[[128 131 137 119 132 129 127 115 147 139 135 152]
 [150 131 135 106 133 127 137 141 117 129 129 131]
 [122 119 117 131 125 129 116 131 131 129 123 127]
 [123 121 120 129 125 131 116 130 131 128 122 126]
 [127 126 154 127 120 136 135 127 127 132 128 113]
 [120 126 143 141 115 119 126 136 121 129 123 120]]
Indices start at 1.
Find the entry just left of the smallest entry.
135
Find the entry directly above the smallest entry.
119
The bottom entry of the column that holds the smallest entry is 141
The entry directly above the largest entry: 120
Find the minimum.
106
The entry in row 1 and column 3 -> 137
Find the bottom-left entry.
120
Find the entry in row 1 and column 2.
131
The entry in row 3 and column 1 -> 122
The top-right entry: 152
Find the entry directly above 130.
131
Find the entry in the bottom-right corner.
120
The entry just left of the largest entry -> 126
The entry at row 3, column 3 is 117
Find the entry just right of the largest entry.
127
The entry in the top-left corner -> 128
Find the entry in row 2 and column 1.
150

Read these off the row that follows.
1) Find the entry just left of 134.
2) Find the entry just right of 137.
3) Find the entry just left of 102.
4) Find the entry just right of 146.
5) Find the entry just right of 144.
[146, 144, 145, 141, 137, 134, 133, 133, 132, 130, 124, 116, 108, 102]
1) 137
2) 134
3) 108
4) 144
5) 145

a = (138, 153, 130, 119, 119, 112, 125, 113, 111, 118, 148, 133, 111, 130)
The entry just right of 112 is 125
The third entry from the left is 130
Which number is the second entry from the right?
A: 111
The 3rd-last entry -> 133
The 1st entry from the left is 138
The last entry is 130

B =
[[136 122 129 138 126 142 119 130 127 125 112 120 133]
 [125 122 123 123 139 138 121 138 118 125 119 125 114]
 [120 143 120 136 139 114 120 143 123 114 118 124 126]
 [150 141 121 129 125 120 122 119 136 126 112 121 134]
 [124 131 127 133 129 126 116 144 126 127 123 113 134]
 [142 129 145 132 124 121 115 121 122 121 140 130 124]
 [150 126 123 125 123 128 100 116 122 140 122 117 143]
 [131 131 107 128 127 123 113 126 142 127 125 124 143]
 [130 141 125 127 132 116 127 124 129 113 126 139 123]
 [139 126 109 125 145 131 116 128 137 118 123 124 116]
 [123 127 123 126 133 117 112 128 126 120 149 136 125]
 [138 136 122 128 127 123 111 125 101 132 106 126 123]
 [133 125 136 134 128 143 115 133 128 117 111 123 139]]
The third smallest entry -> 106
The entry in the bottom-right corner is 139
The bottom-left entry: 133
Report the entry in the top-right corner.
A: 133
Report the 1st entry on the main diagonal.
A: 136
The fourth entry in reading order -> 138
The fifth entry from the end, reading row by row is 128
The largest entry in the first row: 142
Report the smallest entry in the last column.
A: 114
Report the entry directly below the centre entry.
A: 113
The third entry in reading order -> 129
The second-last entry, reading row by row is 123
The entry just right of the smallest entry: 116
The entry just left of the smallest entry: 128
Report the fifth entry, reading row by row.
A: 126
The second entry on the main diagonal: 122
Report the first entry in the row that holds the smallest entry.
A: 150
Report the entry directly below 106.
A: 111
The 2nd entry, reading row by row -> 122
The entry at the centre is 100
Report the largest entry in the last row.
A: 143
The last entry in the row that holds the smallest entry: 143
Report the entry directly above the smallest entry.
A: 115
Report the smallest entry in the first column.
A: 120
Report the second entry on the diagonal from the top-right corner.
A: 125

[[134 131 125 127 121]
 [132 129 127 127 132]
 [154 133 120 136 127]
 [135 139 123 123 130]
 [137 131 122 111 136]
 [130 127 121 117 128]
 [137 133 125 138 121]]
Counting starts at 1.
The entry in the bottom-right corner -> 121
The entry at row 1, column 3 is 125
What is the entry at the centre? 123
The entry at row 2, column 2 is 129
What is the entry at row 3, column 2? 133
What is the entry in row 3 and column 1? 154
The bottom entry of the column that holds the largest entry is 137
The entry in the top-right corner is 121
What is the entry directly below the smallest entry? 117
What is the entry directly below 134? 132
The entry in row 1 and column 1 is 134
What is the entry at row 1, column 2? 131
What is the entry just left of the smallest entry? 122
The entry just right of the centre entry: 123

[136 144 133 127 126 128 133 149 132 140 150 123 117]
Give the entry just left of the centre entry.
128
Give the entry just left of 140.
132

Read these off the table that follows. Indices start at 1.
1) Read off the entry in the bottom-left corner.
2) Read off the entry in row 3 and column 1.
3) Read off the entry in row 2 and column 1.
4) Read off the entry directly below the smallest entry.
5) Read off the entry at row 1, column 3.
6) Read off the entry at row 3, column 3.
7) Read off the entry just left of 146.
8) Read off the entry in the top-right corner.
[[132 129 111 126 134]
 [125 128 122 132 136]
 [126 136 121 140 138]
 [129 120 131 134 123]
 [144 141 141 133 112]
 [125 133 146 134 122]
 [137 131 108 134 134]
 [136 131 118 135 129]
 [136 120 132 126 116]
 [131 131 116 129 152]
 [134 129 124 133 132]
 [138 128 126 139 134]
 [136 132 142 140 116]
 [125 126 124 128 130]]
1) 125
2) 126
3) 125
4) 118
5) 111
6) 121
7) 133
8) 134
